In the data rows, the value 128 means zero.
Every row has a hidden score from 0 to 20. What is each row's score? 10 is about the middle. The score is a weighted sum of the row's numbers plus the product of two more (or one squared), each taken from its middle value.
[107  59 116 171 132 137 121 205 118 146 173 166 169 128 116 113 157 170] >> 11
[135 122 204 104  89 121  84 168 152 100  92 191 155 177 131  81 150 204] >> 10
[156 146 184 101 132 128  74 132 182 114  93 196 152 172 135  89 140 176] >> 12
[137 151 201  87 148 117 111 123 202 126 103 150 139 150 150 106 146 155] >> 13
[120 157 152  82 139 136 175 129 146 127 151  89 112  88 149 137 155  67] >> 16
[148 155 141  99 131 177 129 143 151 133 156 153 138 124 114  85 131  70] >> 10
[152 119 149 115 140 100 156 123 115 160  92  93  81  81 153 177 134 136] >> 9
[143 110 118 153 180 125 119 149 128 165 144 144 146 118 130 148 138 154] >> 13
[139 138 161  93 155 106 150 103 135 158 114  81  72  81 151 176 135 102] >> 10
[142  96 106 161 172 124 140 151  98 156 136 129 146 119 142 158 148 161] >> 10
[124 102 133 118 119 134 140 127 105 142 121  89  87  88 130 153 108  99] >> 4
[ 14 137 147 104  74  90 173 146  82  44 161  54 120  89 143 140 154 111] >> 14
[147 121 158 126 194 135  98 129 182 156 124 165 133 137 136 115 131 165] >> 12
[107 137  82 124 133  93 121 101 100 133 136  97 137 179  77 139  76 101] >> 11
[194 159 111 157 176  92 120  71 112 165  81 104  96 131 165 187 110 156] >> 10
[210 190  92 152 167 110 106  19 142 139  53 117  81 134 188 186  95 140] >> 7
[145 118 102 179 144 173 120  78 206  81  98 117  86 115 199 118  99 122] >> 5
[ 93 116 152 118 127 146 140 182 124 102 152 157 196 139 126  85 175 159] >> 11
[112 111 139 101 106 147 168 152 119 123 157  93 113  69 133 133 146  73] >> 14
[119 152 158  80 122 151 172 149 158 130 136 117 125 110 136 111 140  82] >> 14
[121 134 117 146 138 117 112 123 116 144 137 148 164 156  97 122 116 143] >> 10
[147 177 144  96 158 151 116 111 166 147 139 141 135 125 123 112 126  96] >> 11
[ 89 127 162  79 127 119 197 147 127 114 141  69 111  68 159 156 187  97] >> 15
[ 91  61 151 160 101 163 110 192  99  98 150 150 131  99 115  98 137 143] >> 8
[176 138  98 147 121 154  95 112 116 172 131 144  97 148  73 110  57  86] >> 5
[135 152 127 123 126  87 172 118  96 134 101  96 125  95 161 171 169 135] >> 12
[154 157  88 134 107 117 141 113  96 135 139 124 145 135 109 142 109  94] >> 11
[154  58 107 187 174 137 100 156 109 189 144 145 119 129 117 150 102 168] >> 8
[104 136 136 123 104 128 124 147 115 120 150 155 171 177  80  85 118 130] >> 10
[101  60 132 183 141 155  76 177 112 139 169 160 139 111 111 108 114 162] >> 7
[103 140 123 120 111 113 118 130 103 135 129 133 158 182  69 108 102 131] >> 8
[131  83 107 145  88 167 107 170 120 144 142 137  93 100  81 111  99  90] >> 10
[124 132  99 137 116 126 117 136 104 131 152 146 161 167  69 105 103 106] >> 13
[146  83 133 125 118 125 136 155 100 149 118  95  82  80 141 159 130 125] >> 6
[158 174 111 123 119 101 154  97  99 139  99 107 121 110 152 163 152 126] >> 11
[157 136 103 146 128 137  89 130 111 144 145 158 130 162  64  94  72  92] >> 12
[154 160 116 117 121 178 133 131 116 144 165 138 131 123 102 112 121  67] >> 7
[148 164 134 102 138 158 150 114 133 136 145  99  89  81 135 146 119  63] >> 14
[122 167 143  87 137 157 160 135 166 126 155 132 141 120 136 105 162  80] >> 10
[154 134  77 151 147  77 129  97 118 130  98 112 145 156 132 157 107 144] >> 16
[150 156  89 136 138  99 135 104 112 145 124 127 147 165 105 143 105 116] >> 12
[ 75 113 101 125 104  99 153 163  92 112 152 118 180 171  83 126 135 135] >> 13
[116 121 153  82 130 138 158 141 166 129 120 105 110 129 128 126 143 104] >> 10
[146 143  81 148 123  99 158 109 107 105 100 108 155 138 157 152 150 141] >> 13
[160 171 122 107 148 152 128 112 149 152 140 150 134 137 125 115 128  84] >> 7
[ 67 125  95 105 136  64 131  85 101 118 130  75 123 157  97 141  87 101] >> 12
[ 91 146 162  81  94 121 209 162  97  93 154  73 140  55 172 157 216  86] >> 16
[146 103 167  96  94  96 113 128 139 119  66 133 112 166 108 127 115 178] >> 6
[ 81 130  96 116 125  84 132  94  99 108 133  92 125 152  86 142  85  92] >> 11
[131 153 146 133 129 134  80 103 128 136 133 160 140 188  85  93  88 146] >> 4
[134  78 127 146 127 125 152 165  98 156 118  98 105  86 153 162 149 138] >> 6
[124 106 115 119 131 161 137 139 152 148 142 114  93  95 104 126 112  77] >> 15
[ 54 109 143 132  86 132 138 175  94  71 153 117 134 120 118 120 169 147] >> 12
[177 119 115 163 181 114 118 100 104 186 105 115 103 125 147 176 109 158] >> 7
[123 112 193  83 130 117 119 153 184 116  99 142 137 147 142 107 158 179] >> 11
[ 84 122 157 133  99 123 129 152 118  83 143 144 144 148 109 109 150 161] >> 13
[189 145 196 102 134 119  34 103 176 137  71 207 114 200 121  89  87 194] >> 8
[ 77 143 151 116  71 116 138 148 107  81 139 118 119 144 123 118 152 137] >> 10
[152 144  76 145  88 147 156 123  93 126 130 118 125 116 111 130 120  80] >> 10
[134  80 108 156 118 136 178 172  97 109 111 111 138  88 169 159 177 157] >> 5
[164 132 157 125 118 170  57 138 163 130 122 202 139 172  90  68  87 141] >> 7
[146 122 133 106 160 117 115 101 164 169 102 111  68 131 125 146  82 112] >> 8
[103 135 138 107 111 150 171 174 128 109 170 150 200 122 118  91 186 119] >> 12
[109 113  85 141 149  66 105  89 123 140 119  94 141 178 107 154  73 128] >> 10
[ 66  63  85 149 130  93 125 159  87 125 167 100 158 149 102 154 114 123] >> 10
[156 109 173 114 120 105  90 132 166 139  83 144 104 160 121 123  99 181] >> 8
[179 144 124 128 118 189 102 141 133 161 154 166 124 126  88  84  90  73] >> 7
[108 134 153 127 115 138 112 136 126 104 137 155 147 171  99 100 123 159] >> 8
[145 170  95 134  97 116 154 110  97 118 127 116 144 121 131 139 144  94] >> 12
[131 122  88 156 125 104 158 103 136  96  99 106 160 126 164 142 128 145] >> 11
[ 47 159 143 116  88  77 144 116  92  70 156  63  99 108 142 139 122 117] >> 11
[115 130 187 107 100 145  94 161 140  92 114 190 155 162 127  75 156 182] >> 10
[149 109 127 113  79 195 133 181 125 145 165 139 121  90  75  73 126  68] >> 7
[123 174 157  77 147  96 164 119 142 143 133  87 113  74 163 164 161 104] >> 17
[170 164 105 130  79 139 150 105 114 123 112 107  93  89 139 141 131  86] >> 10
[165 167 128 129 190  99 119  86 124 172 103 129 118 126 141 161 124 139] >> 12
[157 146 121 109 140 147 140 110 148 159 130 108  69  84 120 132  95  65] >> 14
[124 141 153  96 100  96 187 126 101 112 117  67 100  62 163 173 191 123] >> 10
[173  94 100 179 160 148  91 111 137 160  98 137  77 102 145 162  83 136] >> 7
[147  92 103 178 150 136 126 117 135 130 112 116 130 112 147 148 105 153] >> 8
[109  56 157 145 144 160 103 194 148 137 155 162 154 120 126  94 147 168] >> 9
[119 122 173  92  69 158 111 193 156  76 128 193 192 158 121  64 176 155] >> 11
[145 107 147 126  92 182 102 171 142 115 137 191 152 139  92  55 115 124] >> 10
[ 79 126 160 116  73 127 130 163 117  61 133 135 122 127 130 105 171 156] >> 14
[122 158 146  82 146 128 148 121 145 136 135 124 157 115 134 121 166 122] >> 10
[134  75 112 161 154 141 156 184  96 146 144 124 145 106 140 153 171 152] >> 8
[102 127 163  74 143 116 173 128 155 131 136  82 103  96 146 142 157 100] >> 13
[149 103 126 161 124 131 174 147  97 117  98 103 119  86 183 164 177 153] >> 6
[180 181 100 131 117 142 129  68 112 160 116 110  75 108 132 155  99  76] >> 4
[121 177 132 105 114 105 182 131 107 131 139 100 135  84 154 156 190 100] >> 15
[129  61  95 165 141 153 134 171 112 137 137 128 120 106 134 148 121 140] >> 5
[185 169 102 118 147 166 110  95 135 179 146 144  86 131 100 131  82  60] >> 6
[132 121 152  94 110 167 144 171 160 111 142 144 154 123 116  72 154 105] >> 12
[121 109 136 100 138 127 149 135 150 142 117 101  95 115 119 139 121 106] >> 12
[100 126 135 122 131 124 179 174 101 115 154 123 193 100 140 128 205 138] >> 14
[128  74 128 187 170 140  64 153 138 176 151 173 131 138 111 124  96 179] >> 8
[136 141 110 131 118 151 131 139  99 131 164 144 174 154  84 103 123  93] >> 9
[150  64  88 200 181 123  68 128 115 186 146 151 125 147 101 143  67 170] >> 10
[107  51 147 169 129 161 114 209 123 124 168 152 142 110 123 105 145 159] >> 10
[153 129 101 153 141 126 118  66 168 117  85 110  87 141 149 134  72 120] >> 8
[120 136  88 127  99 118 134 139  92 122 142 129 165 162  76 115 112 105] >> 13
[ 95 102 148 137 133 141 134 177 124 117 161 161 190 147 126 102 172 167] >> 8
[144 143 103 164 123 165 146  70 191  68  90 103 100 103 213 113 122 131] >> 5
[105 131 139 121 121 137 123 151 119 104 139 160 165 167  94  80 138 159] >> 15
[126 177 129 103 137 154 153 128 128 134 163 122 136 100 138 120 148  66] >> 10
[150 108 179  96 111 144 103 160 170 117 110 173 145 157 109  83 130 150] >> 11
[157 165 148  96 162 157 101 100 171 149 134 173 149 151 115  83 114 108] >> 8
[142 122 108 170 147 155 128  59 212  88  78 112  94 122 198 119 105 132] >> 6
[120 161 143 105 144 115 174 128 129 140 134 107 143 107 150 149 179 123] >> 12
[144 162  83 145 102 124 147 104 104 112 120 107 131 122 126 149 120  90] >> 12
[177 127 197 103 139 102  68 100 183 137  56 161 102 181 123 125  91 204] >> 3
[145  64 130 158 185 138  85 149 148 182 153 153 104 124 115 143 101 156] >> 9
[148 143 206  92 156 102  80 106 195 148  83 159 117 176 137 114 118 180] >> 7
[115 115 140  91 137 138 157 138 152 147 133 100  95 107 125 129 126  97] >> 10
[155 148 118 124 120 186 125 146 126 138 167 163 144 130  93  83 121  68] >> 9
[138 162 101 118 107 143 163 127 101 129 148 125 147 121 119 136 150  82] >> 9
[126  74 127 112 154 132 141 160 128 175 139 104  91 103 126 172 139 115] >> 6
[135 151 139 116 166 116 147 116 127 157 131 122 147 118 143 140 154 139] >> 10
[176 128 193 115 111 133  47 128 166 130  85 199 127 185 114  82  95 178] >> 5
[128 144 122 118 141 106 174 135  99 134 126 115 153 100 143 152 177 132] >> 13
[100 133  80 136 139  76 111  98 108 135 127 104 143 182  82 161  81 130] >> 11
[141 148 161 120 158 142  94 114 163 132 124 175 157 158 127  94 123 159] >> 8
[122  81 141 144 172 146 110 161 145 164 152 150 139 115 128 124 144 154] >> 10
[ 82 127 152 120  91 131  99 130 129  86 126 128  75 117 145 130 154 131] >> 11
[128  83 114 186 178 123  65 140 137 183 147 168 134 155 105 123  92 182] >> 13
[168 120 203  96 105 119  81 128 164 142  80 169 130 173 113  89  97 181] >> 1
[131 175 107 123  55 112 214 115  93  72  98  96 135  65 188 143 203 117] >> 12
[104 101 153 163 149 146  91 167 134 139 155 173 168 146 128 101 136 171] >> 9
[102  83  91 165 145 103 113 158  98 139 157 134 171 156 103 138 109 159] >> 13
[134 109 127 163 171 125 110 157 126 163 147 150 156 130 124 137 137 164] >> 13
[ 93 118  85 132 143  81 125 107 110 147 139 110 138 178  87 147  86 136] >> 11
[165 151  82 151 114 133 138 102  99 141 129 115 119 141 106 129  91  89] >> 9
[139  91  92 143  75 174 122 164 121 141 147 135 100 103  76 102 105  80] >> 11
[169 178  94 151  86 148 169  43 139  46  78 103 117  77 207 143 158 122] >> 8
[114 160 136 102 129 118 168 133 110 136 143 127 163 110 138 136 168 118] >> 10
[ 46 122  98 118 110  78 159 120  88  98 148  66 137 140 109 153 105 116] >> 11
[ 73 138 160 121  75 113 136 146 108  78 135 121 118 138 123 123 162 148] >> 12
[182 124 150 136 142 170  67 131 173 179 127 176  80 136  73  77  80 104] >> 7
[153  95 120 143 123 135 117 127 121 144 105 105  66  91 139 148  96 110] >> 7
[140 119  87 127  73 175 167 161 109 124 157 118 119  79 100 113 146  58] >> 14
[115 113  80 159 141  80 115 118 105 132 131 118 161 170 109 146  89 153] >> 13
[108  71 111 177 160 131  85 173 117 162 161 162 156 141 111 112 105 176] >> 14
[196 183  87 146 116 130 126  65 127 138  87 113  78 107 139 152 101  87] >> 10
[ 41  99  89 116  87  84 185 172  79  80 166  88 198 154  90 138 160 120] >> 15
[120  74 115 167 157 135 109 183 122 166 172 158 166 133 115 120 141 175] >> 13
[193 151 165 111 150 159  57 109 202 147 101 194 123 174 110  90  74 131] >> 10
[ 59 130  94 106 120  77 149 113  83 100 146  76 144 152  85 133 106  96] >> 13
[144 139  78 141 102 122 133 124 104 126 133 114 130 142 102 139 101  98] >> 12
[142 130 203 120 112 122  51 133 162 118 100 190 131 172 131  99 128 194] >> 6
[ 92 120 121 124 108 122 138 158 106 117 146 150 191 165  80  97 128 142] >> 12
[126  68 107 169 135 148  97 151 120 150 140 122  73 129 105 150  82 114] >> 7
[175 163  92 168 111 170 148  47 164  61  76 108  87  88 229 147 143 138] >> 2
[138 127 106 162  99 184 161  96 161  53  98 107 107  77 223 130 162 130] >> 1
[138 142 136 129 155 142 104 120 144 138 144 174 164 174 102 101 107 145] >> 8
[163 119 188  98 117 101  79 108 172 139  57 151  98 171 117 118  94 192] >> 2
[123 105 144 136 155 133 118 168 129 142 151 153 175 133 136 124 157 158] >> 10
[145  64 106 154 160 136  89 135 139 167 137 121  79 139 107 159  72 115] >> 7
[167 150 145 120 124  97 155  90 117 144  79  88  76  77 173 179 151 143] >> 6
[129  72 138 185 154 147  63 155 136 155 145 171 107 127 112 104  90 167] >> 9
[ 74  59 113 156 119 139 117 178  92 114 159 130 126 104  95 112 126 120] >> 12
[136 178 135  94 141 124 159 106 137 141 142 107 112  85 152 152 143  73] >> 15
[132  74 118 138 154 141 119 149 122 173 117 106  75 101 125 165 106 118] >> 6
[130 176 182  76 168 124 127  90 195 154 109 108 106 122 158 128 136 125] >> 7
[154 159  82 130 125 109 145  99 105 136 115 119 142 149 121 151 125 115] >> 11
[115  99 119 161 151 127 108 164 117 151 161 152 168 148 118 120 133 167] >> 12
[167  98 144 125 137 105  77 105 144 158  76 130  68 155 110 148  72 146] >> 5
[134 167 164  91 168 100 151 100 151 154 123  82  95  84 170 179 147 107] >> 14
[117 147  93 126 181  55  74  27 124 157 112  84  87 192  86 162  19 113] >> 2
[ 94 130  86 123 116  84 137 103  99 114 134  87 157 176 107 155 104 119] >> 8
[130 142 115 142 139 116 144 132 101 138 130 130 161 128 131 135 155 133] >> 13
[131 102 140 121 170 132 142 153 148 160 143 127 130 106 135 143 157 139] >> 11
[109 120 110 143 142 121 125 149 116 128 147 144 182 164 102 127 121 150] >> 11
[ 63  95  89 138 119  91 130 163  81 124 160 106 172 167  98 139 121 142] >> 13
[141 159 112 158  74 165 176 102 131  55 103 110 101  48 200 132 180 110] >> 13
[116 109  85 151 158  92 119 101 136 130 110 104 132 158 124 150  82 125] >> 12
